The rows of Y fall into several groups, which share some directions, and each row is roughly a mix of its group's hidden directions.
Y, 144 rows:
[[-25 -43  24 -15  21 -11 -20  12 -27  12  28]
 [-45  24   8 -29 -18  -5 -12 -44  10  -1  -3]
 [ 52   1 -24 -14  11 -22  27   9 -18  29   3]
 [ -8   6   7  43 -16 -45   2   5 -24 -22  26]
 [-25 -10  22 -26   6  11   7  49   6  39  -7]
 [ 14  12  22  12 -19 -37  43  12 -27  23   8]
 [  0 -14  11   1 -18  33 -28  36 -38   9  28]
 [-25  46 -12  -3  40  -2 -18 -27  -9  -4  22]
 [-40   3  12   3  49  10  16 -27 -13   5 -25]
 [-10  43  -9  42 -24  -5   2  16 -10 -17 -32]
 [ 30  25 -14  29  -3   2  28 -17   2 -22 -44]
 [-22 -62  22 -18  20  -1  19   2   8   3   2]
 [ -5  18  25 -30  -2  15 -10   5 -53 -30 -13]
 [-19 -30  40  -9  27 -25 -17  10   5 -14 -34]
 [  9 -27 -19 -31  28  23  46  14   9 -13  -8]
 [-14 -10  34   2  56 -12  -7 -16   5  15 -29]
 [  5  21  -2 -44  25  23  -6  11   2  38 -31]
 [ 41  16 -36  26  -3  24   5 -21 -30  13   0]
 [-10 -20  23  -8  -2  27  34  47  10 -28  11]
 [ 14  -5   0 -16  24  14 -46 -38 -35   7  -3]
 [ 20   9 -49  -9 -14  23   9  38  -2   2  30]
 [ 29  -3  -8 -28 -45  12   8  20  24  16 -30]
 [-38   7  48   3  21 -32  -4   4 -21 -18   1]
 [-23 -27  29   9  29  -4 -26  -1  24  27 -32]
 [-12  36  -8  -3   1 -44  -3  -4  36   8  36]
 [ 34 -33  20  26   7   0  13   3   4  19 -47]
 [-12  25  46  31  24 -16   1  16 -10 -23  22]
 [ 48  40 -24  32 -11 -20   2  -6  -9  -2   1]
 [ 46  -3   6  -3 -31 -39  -1   4  11 -24  26]
 [-18  32 -25  -2   2   6  19 -12  -8 -58  -9]
 [-32 -32 -41 -29  -2 -19 -16  -8 -29   1   5]
 [  8  13  26  20 -53 -10   4  23  36   0   8]
 [-13 -19 -14 -25  15  26  24  -3  42   6 -38]
 [ 16  20  17 -29   0  16  49  -6  19  35   2]
 [ 14 -14  13   2 -10 -14  40 -18 -44  35   9]
 [ 17 -45 -12   8 -25   0 -17 -26  10 -39 -17]
 [  0 -15  -2 -23 -14  28 -23  40  40 -25   3]
 [-20  27 -13  -2 -35  42   9 -13 -38   8  -5]
 [ 26   0 -44 -51  21  -2 -11 -14   2  -1   9]
 [ 23  13 -11  25 -27  -3  23  15  38  39  14]
 [  7 -23  11  38 -14 -40   1 -16  -9 -43   5]
 [  1 -18  12  19 -16  -8  49 -14 -25  19  36]
 [ -6  23 -10 -31  19 -14  18 -38  33 -11  29]
 [-45 -10  -1 -17 -36  13   2  22  32  24  11]
 [-41 -37   3  -9  19   0 -16  23   3  29 -30]
 [ 46 -40  14   8  20  -4  34 -15  -5   9  11]
 [ 24  -1  32  23 -31 -13  -1 -42 -17  -1  29]
 [ 16  51 -21   8   3  -6  -5 -11  17 -34 -33]
 [-18  28   5  46 -14 -28  42  -5  -5   1   1]
 [  0  11  13   5  15  24 -61 -24   9 -13  20]
 [  2 -23  -2  21 -56  12   9  20  28   4  24]
 [ 16  47   7   5 -19   9  24 -40 -29   7   9]
 [-25  26 -14 -22 -24  26  15  -5  -4 -11  50]
 [ 10  28   5  -5 -20  19 -62  -5  21  -8   2]
 [ 27 -29 -29   5  -6   0  42 -17  33 -21   2]
 [ -8  55  10  -9  23  -2   4   6  45 -16   5]
 [  8   8  -9  34  -9 -15   9  41  14 -44 -21]
 [ 12   2   1  40  -5 -25  27 -27   5  43 -21]
 [ 16  38  -2 -23 -13 -15  26 -10 -28  44   2]
 [ 11  -8 -19 -35  14 -17   9 -12  24 -13  53]
 [-22  30  34  -5 -28 -11 -25   7  36  26  -8]
 [ -3   6 -10  16 -24  12 -17 -66 -11  10   8]
 [  5 -21   7  31 -23 -15   3 -20  26 -51  13]
 [ -7  39 -12 -28 -26  42 -25   4  15   0  14]
 [ 21  20 -27   6  -4 -13  63   3  -4  17   9]
 [  9  -8  -2 -28  -6   9  64  12  22   8  15]
 [-22  33  11  17  11 -14  16 -44  -3  14 -38]
 [-36 -31 -38  20   5  -4  21 -29  20  13  -8]
 [-12  -7   5   5  42 -22  30 -28  -2  15 -41]
 [ -4  16  16 -11  11 -10  -8 -21 -15 -63  23]
 [ 25   6   1 -24 -11  36 -37  32  31  -7   3]
 [ -8  22  11 -10 -39  37 -24 -12 -41  -1  -7]
 [ 10 -18  -1  50 -17  26  16   7  33  -5 -28]
 [-24  -5  33  17  46  -8  -1   3  38  12 -18]
 [-22   8 -12  25  -1   2  -3  -8  38 -48  32]
 [ -8   3  16  -2 -13  13 -53 -25  -6 -40  19]
 [-24  14  -3  26  10 -16  43  -5  14 -23  41]
 [ 17  -3 -46   6  21  -1 -10 -25  18 -14  44]
 [-21 -20   3  28  27 -33   5 -39  -6  -8 -31]
 [-30 -25   2  27 -14   3   8   7 -28  52  -7]
 [ 23  22  13  40 -21  16  21 -15 -14  31 -28]
 [ 31  27  -9  -7  23  16 -14  17  -4  47 -28]
 [  1  -1  -3  44 -11  15 -15 -25   7 -52 -14]
 [ -3   2  14   9 -11  10   6  31  61 -30   0]
 [ 15  11   6  16 -40 -11 -48  20   8   4  29]
 [-38 -36   2   0  14 -27 -40  -1  15   6 -25]
 [ 14  13  30  31 -14  45  25  -5 -23   8 -20]
 [ 31  27  10 -19   3  -3 -16  -7 -23 -45  33]
 [ -4  40   3 -24  12  23 -24   9 -17  47   5]
 [  8   9  14  24  16 -11 -31  30 -21  47 -17]
 [  3  15  36  29   1   7 -20 -22  33  40  -7]
 [-53 -24  27 -17  19  -9 -31  15  -4   7  -2]
 [-14   7 -20  19   6 -14 -36 -16  18 -54   3]
 [ -8  -6  -6 -14   7 -29 -46   5 -41   6  31]
 [ 60   9 -27   9 -18   0 -20  26  11  -1   3]
 [-27   4  13  32 -19 -19 -13 -39  26  12 -29]
 [-32  47  -8  16 -29   9   6  -7  12   5 -36]
 [ -4 -20   1  37  -4 -36  21 -26 -22 -29  24]
 [  7 -12  24  26  26 -26 -34  32 -11 -15 -28]
 [ -8 -21 -23  -5  -6  34 -58 -13 -15  12   0]
 [-21   3  19  10  25  20  25   6 -21  37  41]
 [-21   7  20 -29 -16   6   9  22 -31 -17  48]
 [  9   4 -18   5 -26  16   6 -26   3  39 -50]
 [-28  -2  55  -6  15   0 -27   0  -5 -22 -27]
 [-16 -33 -18  29  -3  22  41 -13 -28  17 -14]
 [-16 -23  25  34   5   6  22  13 -26  17  43]
 [  4 -16  -7  19  29 -51  12  -1   8 -26 -33]
 [ 28  37  -9  16 -17  41 -31  -3  -5 -26   2]
 [-57 -20  11   9  -6   8  -5  12 -35  -1 -28]
 [-29  11  -8  -2  61   2  10 -22  15 -23   5]
 [ 14  23  -2 -15  -8  17  26   9 -47  12  40]
 [-34  -2  -4   2  54  -2  35  15 -16  12  12]
 [ 31  55  13  28 -15  25 -16   5  -8   1   0]
 [-35 -39  28   5   9  -6  20  40 -18  -4  10]
 [ 52 -17 -12 -19  19  -1 -29  -8  21  10 -29]
 [ 28 -12  14  32 -12  16  15  43  34 -17  -4]
 [ 15 -16 -24 -40  -1  36 -22 -21   2  17 -30]
 [ 18  38 -16  14   7 -31  11 -30  27   1 -33]
 [-11 -47  26  20  22  30 -11  -4 -25  14  19]
 [  0  15  16  17  36  17 -25 -42  11  34  -1]
 [ 35  14  -8  19  -3 -13 -43  30 -29   1  20]
 [-14  32  -5 -22  16  42 -31  21  24  18   5]
 [  9   7   7  17 -46 -11  36  -3   5  41 -19]
 [-44  11  25  11  44   2  22 -18   9  -9 -18]
 [-19  24  14  19  34 -24   3   0  27 -45   6]
 [ -2 -32   5  43  16 -22  20  -3  15  20 -37]
 [ 23  12  24  -7  -8  -8  43  13  40 -30  15]
 [ -4  -4   9  -6 -26  -7 -29 -27 -15 -56  17]
 [-15 -12  10  43   6  -5 -21 -21  22 -27 -40]
 [ 10   9   6 -23  32 -14  34 -46 -21  16 -13]
 [ 21  13  21   7 -20   9 -34 -46 -20  13  25]
 [-15 -27 -30   1   9  -6 -15 -45  19 -31 -22]
 [ 22  10   5  10 -14   8  13  28  14  61 -15]
 [ 16   9  -1  15 -40  34  44  -8   8  25   7]
 [ 32   4   6 -31 -16   6 -15 -19 -31  40 -26]
 [-28 -23  24  24 -16 -33  16 -28  27  -4 -21]
 [  3 -18 -12 -22   4  37   5 -10  54 -21 -16]
 [ 12  37 -23 -43  -2  20 -14 -12 -29   8  23]
 [ 21 -20 -35 -20  13   6 -45 -11 -17 -20  24]
 [ -1  18   3  10  19 -39  -4 -24 -32  18  43]
 [ 11 -14  15  21   2 -33   4  44  45  -6   3]
 [ 35  37  33  14 -15 -20  30  -2  12  22   3]
 [ -4  -3 -22 -39  17  33  23   5  -6  44 -12]
 [-23   2  35  20  -5   9  31 -23 -23  39  15]]

Here is one row of each group, with its name. Which group are the others in?
[ -1   9 -22  -3 -14  -3  -4  -1  54 -48 -11] | (96)
[ 33  27   6 -15  -2 -14  13  25  -6 -42  34] | (138)
[-35   2  42   5   8  19  32 -16 -20   6  30] | (100)
[ 22 -15  -9  52  26  -2 -20   7 -32  -1 -21] | (54)

[ 39  12 -12  -3 -25   8 -10  22 -18 -13  50] | (54)
[  9  13 -24 -42  26 -12   5 -44  17 -18 -11] | (54)
[ 48  14 -25   3 -33  -3  13  -5  -6  37  16] | (138)
[  6 -22 -29   8 -22  14  12  34   1 -41 -31] | (100)
[-11  -9   5   3  22 -18 -17 -36 -49  29 -14] | (100)
[  0  20 -20   5 -60  21  25   1 -20  14   3] | (138)
[  5 -41  13  -2  -3   9  14 -13 -34  43  28] | (100)
[-11   3  32  40   6   8  -9  12 -21 -50  -1] | (54)
[ 20  -4 -10 -27 -25  34 -32   0  37  -3 -25] | (96)
[-15  22  17  19   0  -7  23 -64  -7  -5  -2] | (138)
[-23   1  23  34 -12 -12  14 -19 -39 -31  23] | (54)
[ 15 -35 -35   6 -19 -13  11  22  20  42 -10] | (138)
[  9  -4  24  -9  19 -11  10  30 -10 -55  27] | (54)
[ -2  -8   9 -26  27  36  18 -10 -20  49   3] | (96)
